In the rows, 128 means zero.
runs of hidden systems
trace 1, J (8 x 26)
[[146 130  97 101 114 173 138  93 159 135 126 136  88  60 162 109  96 118
  100 114 122 178 106 174 131 162]
 [157 151 200 132 133 119 133 138 162 134 198 111 162 104 138  99 116 141
  141  73 135  83 132  83 104 158]
 [156 101  99 173  72 110 159 130 119 173  88 170 143 118  97  96 149 107
  157 148 106  81 151 160 168 162]
 [126 133  92  87 141 174 135  96 152 140 175 131  77  52 175 122  90 130
  118 128 132 172  99 180 144 142]
 [149 158 178 128 133  96 135 129 157 127 206 106 179 111 106  83 128 156
  149  93 157  62 136  64 110 134]
 [136  71  88 162  89 116 168 130 118 183  87 187 121 134  91  97 162 143
  162 170 107 102 161 181 175 143]
 [ 90 147 100  74 163 167 121  91 134 127 199 105  85  64 179 141  74 138
  140 136 151 167 102 187 154 125]
 [135 156 163 120 124  78 130 112 151 114 178  96 198 140  71  64 137 178
  138 109 171  68 149  55 103 117]]
trace 2, K (8 x 26)
[[160 129 151 125 155 144 139 157 158 109 164 141 121 110 123 111 153 126
  106 109 128  99  97  57  86 119]
 [122 101 135 154 146 116 161 141 124 198 156 158  86 138 149 153 157 157
  159 132 118 137 157 140 157 115]
 [104 129 156 107 127 123 109 137 117 101 179 110 186 136 107 103  97 143
  175 143 142  67 135 153 140 137]
 [158 101 176 135 152 152 143 163 165 106 128 155 119 135 113 102 161 140
   97 103 113 114 106  66  76 130]
 [113 102 161 166 136 109 143 146 107 195 128 145 101 166 156 176 146 148
  168 122 107 146 172 157 158 128]
 [113 127 150 119 103 111 103 137 109  84 133 112 207 154  81  92 105 130
  167 147 138  57 137 148 133 145]
 [159  84 179 143 141 173 144 162 165  99  78 165 107 141 115 110 158 126
   83 100  98 138 102  92  70 149]
 [117 127 152 173 115  99 123 145  87 190 102 126 118 174 170 201 132 115
  161 117 102 152 178 164 166 134]]
trace 3, K (8 x 26)
[[ 95 149 156 161 137  87  98 153  81  76  89  97 195 197  81 152 147  94
  139 135 144  68 125  70 115  95]
 [ 93  50 137 176 149 165 169 133 124 117  29 188  93 151  73 112 180 119
  113 148 117 126  99 134 117 124]
 [ 67 134 188 166 146 147 103 137  77 120  90 103 134 145 164 201  90  61
  161 104 113 125 116 182 150 156]
 [150 154  98 179  88  96 125 138 106 101  69 127 182 129  75 114 158  48
  119 133 133  50 107  66 129 129]
 [125  63 113 156 120 193 166 126 136 143  51 190  70  94 128 118 137  90
  116 140  91 150  96 196 143 167]
 [135 191 139 135 102 123  78 142  87 120 138  82 162 111 190 197  69  39
  146 104 107 110 121 160 152 162]
 [208 138  32 140  68 111 141 135 138 121  88 160 146 100  82  82 168  84
   91 160 117  82 111  80 127 123]
 [132  89  98  99 126 202 135 128 137 143 118 167  58  85 184 146  95 119
  120 147  87 192 110 234 149 161]]
trace 4, L (8 x 26)
[[134 142 141 144 110 105 115 105 127 123  49 103 134 175 121 141 138 138
   86 103 133 188 155 100 103 123]
 [133 147 126 167 118  79 127 128 102 181 102 115 115 174 151 185 154 131
  128 116 123 167 174 107 146 108]
 [170 121 135 160  70 105 118 152 113 154  64 142 147 169 136 147 135 104
  127 120  87 134 170 147 136 162]
 [152 146 143 173 110 127 134 110 134 145  53 122 111 122 146 151 137  82
   87  79 116 170 125 101 111 153]
 [157 149 120 182 116 101 152 131 121 207 133 137  96 110 170 172 152  93
  139  98 114 134 148 106 158 134]
 [194 117 140 155  76 142 135 162 137 158 109 163 130 109 156 127 121  88
  133 107  75 109 139 159 135 190]
 [160 160 147 152 121 156 140 113 155 133 115 122 108  61 162 131 117  66
   91  68 121 137  89  98 109 170]
 [165 151 125 154 132 119 162 134 147 196 205 144  99  64 168 135 141 108
  148 100 124  99 125 100 154 139]]
trace 5, V (8 x 26)
[[202 118 120  85 127 154 100 196 152  88 150 150 121 154 149 134 138 141
   84 139  85 138 118  93  79 119]
 [101 122 210 138 183 118 118 167 120 138 178 115 124 179 155 177 138 163
  152 107 125 128 146  99 112 105]
 [164 173  74 137 105  62 113 150 101 148 160 113 158 153 124 155 155 112
  140 150 134  87 153  67 145  84]
 [191 130 103 110 142 157 125 170 151 129 137 152  70 119 177 164 151 117
   71 121  90 176 107  86  93 110]
 [ 77 143 204 168 194 115 145 126 122 159 174 104 106 129 154 176 141 130
  154  78 151 124 121  81 129 107]
 [149 164  35 149 110  71 149 110 110 171 147 133 127 108 106 130 170 107
  136 158 152  92 132  73 164  80]
 [155 128  87 103 155 183 136 132 152 130 135 150  46  78 185 160 130 103
   74 125 107 195  84 128 112 121]
 [ 45 144 202 163 198 129 159  83 133 140 166  96 121  91 122 132 125 123
  157  77 183 109  99  93 131 120]]
trace 6, C (8 x 26)
[[147 161 127 121  87  87 101 110 128  84  95  91 204 156  75  82 126 131
  110 122 152 100 142  85 103 130]
 [139  66 147 133  99 126 164 124 152 165 120 170 138 142  90  62 142 196
  156 141 118 118 173 173 139 159]
 [ 92 115 194 132 123 139  91 127 107  87  51 102 155 192 130 155  95 126
  124 109 114 165 145 175 110 156]
 [185 154  90 112  49 111 112 110 144  97 100 116 196 105  87  57 107 106
  109 131 129  92 135 129 121 168]
 [145  50 161 127 111 175 154 151 151 157 110 187 103 129 136  98 123 166
  147 136  82 142 149 215 137 182]
 [129 157 150 118 101 146  64 146  97  72  72  88 163 157 166 180  72  65
  107 110  99 155 122 170 115 162]
 [219 141  45 111  50 131 138 121 158 137 125 158 141  60 121  67 123  97
  104 145 108 102 121 140 139 168]
 [140  62 170 133 150 194 140 185 135 152 122 187  65 131 186 171 125 127
  135 126  60 161 122 197 126 164]]
trace 7, V (8 x 26)
[[ 99 142 147 150 127 104 154  81 130 184 156 111 128 102 134 116 118 149
  163 100 157 133 154 145 160 142]
 [163 155  63 116  80 115 136  86 143 152 129 122 128  81 131  96 117 123
  115 131 138 140 139 140 149 142]
 [127 120 153 112 135 164 144  94 167 135 127 129  95  88 148 104 106 152
  105  93 131 181 118 152 111 160]
 [ 82 141 151 139 127 101 143  70 126 156 134  98 148 117 109  99 111 157
  160 110 171 127 150 146 151 138]
 [156 140  56 101  76 118 123  90 136 130  98 126 136 107 114  91 115 134
  108 151 133 152 141 154 141 137]
 [116 115 172 109 136 170 125 103 154 106  99 117 114 118 143 113  96 146
  102  97 126 185 120 165 103 163]
 [ 81 129 164 148 116  94 135  81 119 134 104 102 171 147  82  92 120 158
  160 116 165 112 159 139 143 139]
 [164 123  59 105  68 118 114 117 122 122  73 138 141 144 112 105 122 132
  109 165 112 154 152 170 140 137]]
trace 8, W (8 x 26)
[[110 132 107 168 149 126 138 136 105 129  94 139 108 127 120 165 161  75
  120 136 131 114  98  92 134 101]
 [123 142 116 165 144 125 139 134 113 127 110 132 119 114 122 152 153  72
  122 124 133 101  97  82 129 112]
 [127 127 110 169 136 121 148 135 115 141 106 146 116 118 113 142 162  87
  127 133 126  99 107  92 135 112]
 [124 126 107 154 147 138 147 133 124 131 111 146 102 107 123 142 156  90
  116 131 130 115  94  99 128 111]
 [133 138 112 153 139 127 144 130 127 131 127 137 119 105 115 128 152  94
  120 126 135 101 101  85 126 114]
 [126 118 111 153 142 128 151 136 125 141 124 150 113 117 113 128 162 112
  130 139 132 107 110 100 132 110]
 [120 129 108 139 153 139 144 128 128 130 135 139 103 104 125 136 147 109
  120 135 136 120  99 102 128 107]
 [125 137 115 140 143 120 143 125 130 130 138 131 125 111 111 122 150 117
  127 131 143 105 110  89 129 108]]
trace 9, L (8 x 26)
[[162 126  68 140  76 149 134 111 128 123  58 149 125  89 118 109 125  70
  101 138 107 132 107 155 137 161]
 [146 136  83 137 144 150 157 103 145 167 122 143  53  75 167 152 142 106
   91 117 127 185 101 116 132 118]
 [177 143  72 119  98 128 119 162 115 166 176 147 113 101 179 162 115  96
  148 153  92 113 135 162 165 138]
 [203 135  96 106  81 160 123 134 161 101 110 145 136  81 131  86 114  96
   84 120 100 123 102 128 102 170]
 [155 159 114 116 167 147 142 125 159 145 185 124  74  74 175 150 139 116
   94  99 135 158  93  71 106 107]
 [187 138 108 110 111 119 119 188 129 148 224 148 142 111 160 137 125 121
  161 150  97  64 137 126 148 132]
 [180 118 153  98 115 176 119 159 172  62 132 143 153 100 112  72 113 115
   92 114 107  97  88 107  75 166]
 [110 160 149 121 200 137 140 125 147 117 208 109  99  89 145 142 141 128
  116 101 162 117  82  48 100  86]]
trace 10, N (8 x 26)
[[ 75 129 146 141 157 105 151  88 127 154 149 113 126 128 105 114 138 165
  153 123 171 127 140 115 143 106]
 [ 88 131 115 140 136  93 144  92 116 137 126 115 147 138  82 104 146 149
  149 142 169 107 139 111 146 102]
 [ 69 106 140 146 141 119 142  97 112 121  94 125 144 147  80 106 137 144
  150 142 157 115 132 143 142 117]
 [ 86 112 154 142 131 109 126 129 103 125 123 124 163 163  95 122 130 143
  171 144 142  90 144 145 146 120]
 [110 109 113 133 111 110 118 138 101 107  93 133 165 170  86 119 136 131
  147 165 130  97 140 146 142 116]
 [ 96  99 149 129 123 136 107 145 101  98  84 131 153 174 108 136 117 130
  145 150 118 120 133 172 132 134]
 [132 115 150 127 114 118  98 174 103 109 119 130 163 187 124 148 123 130
  149 146 103 104 150 147 129 129]
 [150 111 105 116  99 128 100 166 106 106  85 140 144 177 125 147 130 125
  116 160  95 137 145 155 127 126]]
trace 11, C (8 x 26)
[[181 139 104 102 129 132 124 150 147 169 175 138  77 120 196 164 130 150
  107 123 100 185 147 125 124 118]
 [169 163 117 120 140 124 115 144 137 141 141 116  90 132 181 177 137 119
   83 103 115 184 128  76 102 107]
 [191 157 112 130 132 103 137 148 150 166 180 130 108 115 160 143 156 136
  107 110 121 135 138  59 115 108]
 [139 140 145 149 154 104 145 133 133 189 162 127  85 141 169 172 156 151
  128 101 126 166 154  89 130 105]
 [132 174 144 153 149  93 132 109 131 151 134  96 118 132 143 157 150 123
  106  85 153 151 131  49 110 100]
 [139 145 153 152 147  94 163 113 154 175 176 125 121 111 121 110 159 159
  133  96 154 114 143  61 123 113]
 [ 83 136 187 153 169 102 146 103 128 167 153 102 115 145 139 149 137 165
  148  92 157 150 152 103 129 114]
 [ 99 170 154 138 145  91 136  72 136 128 132  80 151 123 104 107 127 144
  120  92 182 135 133  73 116 114]]
trace 12, N (8 x 26)
[[108  60  91 104 164 202 132 173 119  83 111 188  82 123 120 136 139 109
  125 193  94 118  72 178 127 112]
 [103 142 152  89 181 161  82 186 104  72 200 110 133 140 165 183  98 104
  149 147 117  96  90 129 118 102]
 [168 111  91 106 148 137 115 187 134  82 129 157 119 165 109 134 175 136
   86 168 110 114 102  58  83  74]
 [ 88  89 114  94 180 174 121 141 118 118 128 149  61 147 162 174 126 156
  118 160 114 198 112 179 128  93]
 [121 181 149 111 163 100  85 157 105 108 181  80 143 166 163 193 120 125
  128 117 139 129 131  72 109  84]
 [155 104  90 139 133 119 142 141 136 133  70 158  90 170 105 134 190 150
   76 145 118 173 133  73  99  83]
 [ 73 123 142 129 165 139 123 112 104 165 130 115  77 141 182 198 110 137
  144 124 127 197 141 183 156 117]
 [153 194 134 155 121  69 104 140 108 132 139  86 163 157 138 172 145  94
  121 102 141 105 142  41 118 100]]
trace 13, W (8 x 26)
[[118  80 166 179 152 139 178 147 142 151 123 174 114 118  92 100 175 128
  150 122 124  77 112 103 127 134]
 [110 124  78 128 154 159 158 112 130 154 165 152  73  59 149 135 131 103
  138 148 136 124  90 148 160 118]
 [123 145  92 120 129 122 142  88 146  94 122 118 147  95  72  68 143 127
  104 135 172 102  97  76 112 109]
 [ 92  77 178 147 179 148 157 162 130 125 154 163 122 145  97 115 159 153
  161 139 128  79 111 117 122 114]
 [ 97 147  68 107 151 136 131 112 109 144 189 122  98  78 154 152 111 111
  155 163 146 119 103 158 174 100]
 [103 143  95 111 128 108 119  90 124  76  95 102 165 141  64  86 137 138
  108 152 173 116 112  88 111  92]
 [ 78  87 203 144 184 149 128 177 111 108 151 142 132 168 118 151 139 137
  168 134 120  84 115 130 119 115]
 [108 167  59 115 121 113 113 114  87 150 169 108 123  99 160 172 102  91
  163 164 140 117 125 170 185 106]]
trace 14, J (8 x 26)
[[ 64 117  93  98 148 140 124  83 113 109 105 114 111 134 114 125 111 151
  127 160 155 171 120 175 142 101]
 [ 84 129 185 101 163 125 110 118 134  88 144  92 153 167 108 116 116 181
  129 117 159 141 135 112 100 109]
 [ 95  98 147 144 112 110 113 136  94 113  64 129 166 199  88 130 133 142
  151 152 124 118 160 164 138 126]
 [ 94 128 111  88 130 157  90 107 110  87  85 104 119 148 146 151  87 131
  107 144 127 194 120 188 125 126]
 [131 151 189 103 132 120  84 139 136  73 123  83 172 179 129 129 108 152
  105  96 135 145 139  93  76 130]
 [148 103 145 155  83 113 107 162 102 125  42 142 155 201 118 150 138 118
  123 134  87 136 166 152 124 149]
 [137 156 110 100 117 157  85 126 114 102  93 104 106 128 189 184  83  88
   93 118 104 197 116 171 119 144]
 [185 177 173 126 110 110  96 146 148  97 122  90 166 147 141 133 122 115
   83  72 123 133 133  50  71 142]]

runs to name
trace 15 (2 x 26)
[[149 137  99 105  95 141 115 130 126 113 142 130 146  97 134 109  99 108
  135 144 117 105 121 168 143 153]
 [171 126 121  95 111 137 126 137 158 121 163 136 137 113 132  90 120 156
  116 127 120 125 135 124 112 142]]
  J
trace 16 (2 x 26)
[[176 156  95  71  95 110  83 140 131 110 146 103 148 161 154 136 108 163
  101 140 116 171 163 130 112 117]
 [144 144 185 111 138 122 108 132 150 109 130  98 138 163 144 133 119 163
   97  84 130 170 146  89  82 130]]
  V
trace 17 (2 x 26)
[[131 144 170 134  91  77 119 105 120 197 140  97 148 166 164 143 104 181
  162  96 125 174 217 174 156 156]
 [139 149 146 141 103 126 136  59 159 122  37  99 126 119 116  97 121 127
   63  68 148 204 132 101  89 157]]
  C
trace 18 (2 x 26)
[[ 77 132 121 121 123 145 131  62 127  98  76 105 140  99  99  91  96 118
  120 123 162 148 107 168 134 147]
 [ 88 106 199 143 133 147 131 125 128  98 122 123 173 126  94  91 106 122
  163 110 137  72 115 153 126 168]]
  W
trace 19 (2 x 26)
[[188 162  88 143 108  82 137 146 130 174 170 133 128 122 142 141 162 118
  127 129 122 106 147  65 138 104]
 [168 137 119 129 150 144 143 148 150 168 167 144  65 100 189 168 143 124
  104 107 107 170 120 101 118 120]]
  V
trace 20 (2 x 26)
[[116 121 115 108 129 146 129 128 117 176 190 137  99  95 187 156  89 135
  177 143 111 141 145 220 181 149]
 [106 162  90 111 150 164 111  90 122  92  84 101  86  94 158 165 106  74
   75 118 141 197  75 125 112 113]]
  C
trace 21 (2 x 26)
[[142 146 142 103 154 172 140  84 180 129 131 112  69  73 172 119 109 142
   67  72 139 219 102 112  88 144]
 [161 152 189 155 108  83 163  99 174 179 175 114 163 104 109  66 140 174
  141  66 155  96 167  72 117 159]]
  W
trace 22 (2 x 26)
[[170 111 131 116 104 125 100 183 120 119 119 146 141 181 142 149 131 137
  124 145  85 129 154 140 117 131]
 [153 133 182 139 124 123 105 178 121 121 137 121 150 166 150 160 124 117
  133 105  98 111 142 110 109 141]]
  V
trace 23 (2 x 26)
[[170 108  96 112 132 142 158 135 169 129 155 163 109  94 107  76 158 155
  106 139 129 119 112  93 109 119]
 [117 120 151 110 155 144 130 136 134 165 187 131  89 122 183 160 108 161
  151 120 119 161 143 168 142 132]]
  K
trace 24 (2 x 26)
[[124 149 104 146 137  94 111 151  88 148 122 118 121 174 148 194 151 110
  134 144 123 137 145 103 143  84]
 [171 109 108 152  81 111 125 157 117 130  66 156 149 165 104 122 153 111
  119 147  96 110 149 129 127 140]]
  L
trace 25 (2 x 26)
[[149 143 150 144  93 109 113 124 127 115  81 110 165 153 117 120 124 116
  113 103 124 131 146 113 111 150]
 [149 116 139 137 107 146 124 133 132 137  81 139 110 136 153 144 121 116
  107 111  99 169 137 159 121 159]]
  J
trace 26 (2 x 26)
[[143 144 170 139 133 119 142 132 147 150 184 123 139 101 141 113 125 133
  147  92 134  95 132 103 128 148]
 [ 96 145 145 135 140 117 138  88 125 168 148 103 112 115 154 147 112 143
  144 102 148 162 146 148 148 132]]
  C
trace 27 (2 x 26)
[[169 201  55 106  57  89 102  95 114 148 168  88 173  77 153 122  81  88
  145 135 137 104 147 155 175 152]
 [207 107 114  94  93 146 157 108 201 150 129 160 102  94 131  54 135 192
   76 106 114 184 148 124  94 163]]
  L
trace 28 (2 x 26)
[[143 153 144 135 132 132 106 155 119  99 130 114 145 131 143 155 122  82
  119 112 116 103 105  97 110 131]
 [139  99 144 148 149 126 151 156 137 138 132 158 117 146 108 122 172 143
  128 132 122 106 125  87 114 110]]
  V
trace 29 (2 x 26)
[[164 160  35 119 138 103 154 107 146 172 175 136  78  85 140 132 168 137
   99 145 149 151 119  65 138  72]
 [113 102 169 140 212 144 152 165 139 148 170 151  63 151 151 176 175 160
  121 119 125 151 113  70 101  77]]
  C
trace 30 (2 x 26)
[[117 154 137 147 124 110 151  69 146 149 112 104 131  99 114 100 128 130
  115  90 163 144 130 102 126 138]
 [118 120  90 132 116 121 151  79 135 159  96 134 102 113 118 109 137 150
  117 135 145 172 144 150 147 126]]
  V
trace 31 (2 x 26)
[[120 129 100  95 170 150 107 173 111  93 184 134 114 128 145 163 129 115
  133 169 122 102  91 119 127  86]
 [116 137 132 108 179 142 119 158 128  88 185 122 128 123 126 138 137 125
  127 140 140  95  89  79 108  89]]
  V
trace 32 (2 x 26)
[[ 93 117 116 120 140 166 158 100 135 150 191 144 111  35 141 101  90 106
  181 136 140  85  94 201 179 164]
 [112 115 113  84 126 178 144  89 161 109 172 134 126  43 118  58  82 138
  141 136 147 111  94 192 142 167]]
  L
trace 33 (2 x 26)
[[114 143 159 127 122 127 134  70 147 158 101  98 107 120 156 126 102 158
  110  80 143 213 155 155 123 155]
 [163 152 173 108 123 145 121 116 173  92 136 103 149 101 130  86 108 136
   88  75 138 139 113  87  77 159]]
  C
trace 34 (2 x 26)
[[148 121 156  92 125  91  99 187 119 131 221 125 175 188 132 129 124 197
  177 157 114  83 182 131 133 110]
 [117 125  64  67 130 121  93 136 101 130 141 119  97 176 164 174 113 180
  124 186 118 201 161 184 149  81]]
  W
trace 35 (2 x 26)
[[224 113 137 144  69 118 120 194 143 125 103 165 166 156 119 105 151 111
  112 125  74  83 149  99 102 164]
 [167 111 134 166  74 107 128 159 106 192  93 155 125 161 167 167 129 114
  152 125  73 142 183 183 165 168]]
  C
trace 36 (2 x 26)
[[163 126 101  87  87 126 120 106 150 155 135 128 116 125 157 109 102 180
  116 131 117 190 169 181 136 149]
 [156 174 113  90 101 119  90 111 133 120 134  86 136 127 173 147  85 132
  100 109 126 185 150 143 118 141]]
  L
trace 37 (2 x 26)
[[169 156  64 111 137  84 123 167 115 174 213 137 104 147 163 174 163 152
  138 165 120 124 155  82 148  63]
 [102  87  79  63 156 148 131 142 132 104 200 156 124 126 101  88 127 194
  158 204 142 102 120 169 144  88]]
  K
trace 38 (2 x 26)
[[ 57 132 116 136 143 124 126  86 101  87  84 105 154 131  75 112 124 108
  138 148 172 106 102 131 140 106]
 [ 92 123 152 155 168 163 149 103 138 106  83 130  95  97 118 131 141  91
   97  99 145 144  76  98 104 127]]
  K
trace 39 (2 x 26)
[[164 131  93 108 109 108 117 138 134 129 117 132 125 160 128 128 144 160
  101 143 118 161 155 110 114 105]
 [123 144 160 126 143 129 108 129 126 125 118 105 119 154 164 168 117 129
  112 101 122 173 135 120 109 126]]
  V
trace 40 (2 x 26)
[[138 133 104 121 111 135 127 124 118 173 158 132 103  98 181 155 100 118
  153 133 108 146 143 192 169 150]
 [172 148  95 108  72 138 118 104 146 121 114 124 146  82 136  93  93 103
  109 117 119 132 125 158 133 174]]
  L
